Here are some points, one per row:
tensor([0.4, 1.3, -1.3, -0.9, 1.0, -0.4, -1.9, 1.1, -0.5, 0.8, -1.2, 0.0, -1.0, 0.0, -0.3,
        0.8, 1.5, -1.2, 1.5, 1.5, -0.2, -0.6, 1.3, -1.6])
tensor([-0.1, 0.5, 1.6, 0.3, -0.5, -0.7, -0.2, -1.3, -0.9, -0.9, 0.1, -0.3, -0.6, 0.5, 0.9,
        0.2, 0.7, 0.6, 0.5, -0.1, -0.1, -0.1, 0.1, -0.4])
tensor([0.4, 0.1, 0.1, -1.6, 0.5, -1.5, 0.9, -0.4, -0.7, -0.7, 3.4, 0.5, 3.4, -0.9, -0.8,
        0.2, 1.4, -0.7, 1.4, -0.8, -0.2, 0.5, -0.9, 0.2])
tensor([0.6, -3.8, -1.5, -0.9, -0.1, 0.3, 1.2, 1.7, -2.6, -1.0, -1.2, 1.3, 0.5, -1.5, 0.4,
        0.6, -1.9, 0.7, 1.2, 0.5, -0.3, -1.5, 0.8, 0.4])
tensor([-1.4, -1.0, 0.3, -0.3, 0.8, -1.5, 1.1, 2.4, -1.3, -0.7, 0.2, 1.3, -0.7, 0.2, -0.7,
        -0.5, -0.2, 1.3, -1.4, 0.5, -0.7, 0.9, -0.5, 1.0])
tensor([1.0, 1.5, 0.2, -0.8, 0.7, 0.0, -0.6, 0.7, -1.2, -0.2, 0.1, 2.7, -1.1, -1.4, 0.8,
        0.5, 0.3, -0.9, 1.1, 1.0, 0.2, 2.9, 0.3, -0.6])
tensor([-0.5, 0.9, 0.3, -0.8, 0.7, 1.5, 0.6, -0.5, 0.1, -0.6, -1.3, 1.9, 0.1, 0.9, 0.2,
        -1.2, -0.4, -1.1, -0.8, -0.6, 0.6, -1.0, -1.5, 0.6])
tensor([-0.9, 1.3, -0.8, 0.6, -0.2, 0.1, 0.5, -0.2, 0.2, -0.7, 0.5, -0.1, -1.0, -0.1, -0.7,
        1.3, -0.8, -1.5, 0.1, -1.4, -0.1, -0.5, 0.5, 1.4])
tensor([0.7, 0.3, 0.1, -1.1, -0.7, 0.0, 0.2, -0.1, 1.7, 1.5, 1.0, 0.3, -1.9, -1.1, 0.8,
        0.7, -0.1, 0.8, -1.5, 0.5, 1.0, -1.6, 0.6, -0.4])
tensor([-0.5, -1.8, -0.5, 1.1, -1.5, -0.5, -1.3, -0.2, 1.4, -0.8, -0.4, 1.0, 1.6, -0.1, 1.3,
        0.1, 1.3, 0.1, 0.0, 1.3, 2.2, -0.5, -1.1, -1.7])
tensor([0.9, 0.0, -3.4, -0.4, -1.5, -1.2, -1.8, -1.1, -1.3, 0.1, -0.3, -0.5, -0.5, 1.8, -1.2,
        -0.9, -1.6, 0.2, -1.9, -0.3, 1.0, -0.2, -2.6, -0.9])
tensor([-0.6, 0.6, -1.1, 0.0, 0.8, -0.8, -0.6, -1.1, 0.8, 1.5, 0.3, 0.0, 1.6, 0.8, 0.5,
        0.8, -2.4, 1.4, -0.4, 0.5, -0.5, 0.0, 2.4, 1.0])
tensor([0.0, 0.7, 1.3, 0.7, -0.8, -0.8, 0.7, 0.4, 0.6, -1.9, -1.1, -0.5, -1.3, -0.2, -0.2,
        0.9, 0.7, 1.2, 0.5, -1.3, 0.5, 0.8, -0.1, -1.9])
tensor([-2.2, -0.9, 0.8, -0.5, -0.2, 0.3, 1.1, -0.9, 0.2, 0.4, 0.2, -0.2, -0.4, 1.0, 0.1,
        1.1, 0.8, -0.5, 0.6, 0.0, -0.2, 1.0, 0.8, 0.0])
tensor([0.8, -0.2, 0.9, 1.4, -0.6, 0.1, -0.3, 1.2, -0.8, 0.6, 0.6, -0.2, 0.4, 0.4, 0.7,
        -0.4, -0.6, -1.9, -1.3, 0.5, 0.3, 1.6, 2.0, -0.9])
tensor([1.2, 1.2, 0.3, 0.4, -0.9, -0.8, 0.4, 0.1, 0.6, -1.8, -1.1, -0.5, 0.4, -1.2, -1.2,
        1.1, 1.1, -0.8, -1.2, 0.1, -0.8, 1.4, 0.6, 1.4])
tensor([1.0, -0.1, 0.3, 0.4, -0.1, 0.9, -0.7, -1.6, -0.9, -0.5, -0.4, 0.2, 0.6, 0.8, -0.7,
        -0.4, 0.2, -1.0, -0.8, -0.7, -0.3, -2.2, -0.1, -2.0])
tensor([0.0, 1.6, 0.9, 1.0, -1.0, 0.1, -0.2, 0.1, -0.6, 0.9, 1.7, 0.6, -0.5, 0.3, 0.8,
        -0.3, 0.0, 0.4, 1.3, 0.7, -2.4, 0.6, -0.8, 0.3])
tensor([0.3, -3.0, -0.7, -1.0, 0.2, -1.1, 0.5, 1.4, -1.5, -0.3, 0.5, -0.4, -1.2, 0.1, -0.1,
        -0.4, -0.3, 0.7, 0.4, 0.1, -0.5, -0.5, -0.2, 0.1])
tensor([0.1, -0.8, 1.6, 0.8, 1.6, -1.8, -0.2, -0.3, -1.6, 0.7, 1.1, 0.5, -0.5, 0.7, 0.4,
        -0.2, 0.7, -0.7, -1.7, 0.8, -0.7, -0.6, -1.6, 0.9])
tensor([0.1, -0.5, 0.5, 0.2, -0.5, 0.3, 1.0, -1.1, 0.9, 0.4, 1.7, -0.3, -2.4, -1.3, 0.0,
        -1.0, -1.2, -0.4, 0.1, 0.6, 1.1, 0.3, -0.4, 0.4])
tensor([-0.9, -0.9, -0.7, 1.5, -1.6, 0.3, -0.3, 1.0, -0.3, 1.4, 0.7, -0.7, 0.1, 0.3, -0.8,
        0.0, 1.1, -0.7, -0.2, -0.8, -0.7, 0.9, -0.5, 0.1])
tensor([1.3, -1.4, 1.5, 0.8, 1.8, 0.2, -2.0, 0.0, 1.1, 0.4, -0.8, -0.8, -0.5, 0.6, 1.6,
        1.8, -0.4, -0.8, 1.9, -0.2, 0.9, -0.1, -1.1, 0.3])
tensor([0.4, 0.8, 0.8, -0.1, -0.5, 1.7, 1.5, 0.3, 1.0, 1.6, 0.9, 1.1, 0.7, -1.2, -1.8,
        0.8, 0.5, 1.1, -0.6, 1.6, 0.6, -1.0, -0.5, 0.2])
tensor([1.4, 0.4, -0.5, 2.0, 0.7, -0.6, 1.9, -1.0, 0.3, 1.9, -2.1, -0.5, 0.6, 1.3, 0.2,
        -1.4, 0.0, 1.3, -0.1, -0.6, 0.7, -0.8, 1.6, 0.3])
tensor([-0.4, -0.2, 1.5, -0.3, -0.8, -2.3, -1.2, -0.2, 0.5, 0.0, -0.8, 0.1, -1.0, 0.2, -0.3,
        -0.6, 0.4, 0.3, 1.4, -0.9, 0.3, -1.1, 0.0, -0.5])
tensor([-1.1, -0.6, -1.0, -1.0, -0.4, 0.6, 0.8, -1.7, -0.4, 1.0, -1.6, -1.3, 1.1, -1.8, 1.8,
        -0.7, -1.5, -0.5, -0.8, 2.5, -0.4, 0.1, -1.1, -0.5])
tensor([-0.8, 0.4, -0.2, 2.3, 1.4, 0.4, -0.3, 1.0, -0.7, 0.7, -0.6, -2.5, 1.4, -0.3, -0.1,
        -2.1, 1.5, 1.4, -1.0, 0.0, 1.2, -0.3, 1.2, -0.1])
tensor([-1.2, -0.7, 1.5, 0.9, 1.1, -1.1, 0.6, 0.9, 0.6, -1.0, -0.6, 1.8, 0.4, 0.0, -1.7,
        -0.2, -0.8, -0.4, -1.7, -0.3, -1.7, -0.1, 0.0, -0.7])
tensor([0.4, 0.1, 0.7, -1.3, -0.1, -0.8, 0.0, 1.6, 1.4, -0.3, -0.7, 0.3, 0.3, -0.7, 0.1,
        -1.3, 0.2, -1.6, -1.3, -0.3, -1.2, 2.1, -0.1, 1.3])
tensor([0.3, 0.2, -1.9, -0.2, 0.3, 1.5, 0.8, 1.0, -0.7, 1.3, -0.1, -1.1, -1.0, -0.8, 0.7,
        0.5, 0.5, -0.4, 1.1, -2.3, 0.6, -0.5, -1.2, 0.0])
tensor([1.5, 1.3, 2.1, -1.0, -1.6, -1.6, 0.0, 1.6, 1.2, -0.2, -0.5, -0.8, -0.4, 0.3, 0.1,
        2.2, -0.1, -2.1, -0.2, 0.8, -1.5, -0.1, -0.3, 0.9])
tensor([0.3, 0.0, -1.0, 0.8, 3.0, -0.1, -2.2, -0.5, 0.6, 0.2, -0.9, -0.2, 0.0, -1.2, -2.8,
        -0.1, -0.6, 0.1, 1.2, 0.2, -0.7, 0.8, 0.3, 0.4])
tensor([-0.3, 0.2, 0.7, 0.8, -0.3, 0.8, 0.1, -0.1, 1.3, 0.9, 0.2, 0.2, 0.1, 1.9, -0.3,
        -0.4, -0.3, -0.4, 0.7, 1.3, -0.2, -1.2, 1.7, 0.1])
These points spread out most along one direction. Take the direction at right angles to it along which they spread out most. Then take the direction at right angles to both along which they spread out most. Go by this last direction. How far along it is each point below, from 0 to 99? The average is 50, and the first point in the table lies past the average. One standard deviation of the points above along it is 16.
tensor([1.0, 0.7, -0.1, -0.9, 0.5, 0.2, 1.3, 0.7, 0.5, -0.6, -0.6, -1.0, 0.6, 2.5, -0.2,
        0.4, -0.6, 1.7, 1.1, 0.9, 0.2, 0.5, 0.4, -0.5]) 47
tensor([-2.2, 0.0, 0.9, -0.7, 0.3, -0.5, 0.6, 0.3, 0.2, -0.1, 1.4, -1.7, 0.9, -0.1, 1.1,
        -0.1, -1.4, -1.2, 0.2, 0.2, 1.0, 0.6, 0.6, -0.6]) 45
tensor([0.0, 0.1, 0.7, -2.7, -1.0, 0.8, -0.2, -0.7, -1.2, 2.3, 0.5, 0.4, 1.0, -0.8, -1.8,
        1.6, 0.8, 1.9, -0.7, 0.0, 1.6, 0.6, 0.0, 1.0]) 49
tensor([0.2, -1.2, 0.2, -0.3, 0.8, -1.1, 0.9, -0.4, -0.7, -0.6, 0.0, -0.4, -0.1, -0.3, 0.0,
        1.3, -1.0, -0.6, 1.1, -0.5, -0.6, -0.7, -0.8, -0.4]) 62
tensor([-0.4, 0.2, -0.6, 1.7, 1.4, 0.8, -1.4, 0.1, 0.3, 0.8, -1.5, -0.3, -1.2, 0.5, -1.1,
        0.8, -0.2, 0.7, 1.5, 0.2, 0.2, 1.8, -1.6, -0.1]) 61
tensor([-0.3, -0.5, -1.3, -0.1, 1.4, 0.0, 1.0, 1.9, -0.4, 2.0, -0.4, -0.3, -0.3, -0.3, 0.7,
        1.0, 0.2, 0.2, 0.0, -1.0, 1.0, 0.0, -1.0, -0.8]) 57
tensor([-0.3, -0.8, 1.5, -0.1, -0.4, 0.7, -0.7, -0.2, 0.4, -0.2, 0.0, -0.1, -1.1, 0.2, 0.2,
        -0.2, 0.5, 0.0, -0.4, -1.6, -2.2, 2.2, 0.1, 0.8]) 44
tensor([-0.8, -0.1, -2.0, 0.1, -0.5, 1.2, 0.3, -0.4, 1.3, -2.7, 0.7, 0.8, 0.7, 0.3, 0.6,
        -0.8, 1.9, 0.5, -0.7, -0.1, 0.6, 0.8, 0.3, -1.1]) 49
tensor([0.9, 0.6, 0.7, 1.1, 0.0, -1.5, 0.1, 0.7, -0.6, 0.1, -0.7, -2.3, 0.8, -0.1, 0.1,
        -0.3, 0.5, 0.0, -0.7, 1.1, 0.8, 0.6, -0.6, 0.7]) 41
tensor([-0.3, 1.6, 1.0, 0.4, -1.1, 0.0, -0.2, 0.0, -0.5, 0.0, 0.5, 0.3, 0.2, -0.4, 0.8,
        -0.3, -2.1, -0.2, 0.1, -1.4, 0.0, -1.2, -0.5, -0.5]) 55
tensor([-0.5, -0.4, 0.1, 0.8, -0.4, 1.0, -1.3, 0.0, -1.0, -0.3, -0.1, 0.8, 0.4, -0.2, 1.9,
        0.5, 2.4, 0.3, -2.0, 0.4, 0.8, -0.5, 1.7, 0.8]) 45
tensor([0.5, 0.3, 0.9, -1.3, -1.7, 0.4, -1.3, 0.8, 0.3, -0.1, 1.2, -1.2, -0.2, 0.2, 1.9,
        -2.3, -0.5, 0.6, 1.5, -1.2, -0.9, 0.3, -0.2, 1.0]) 61
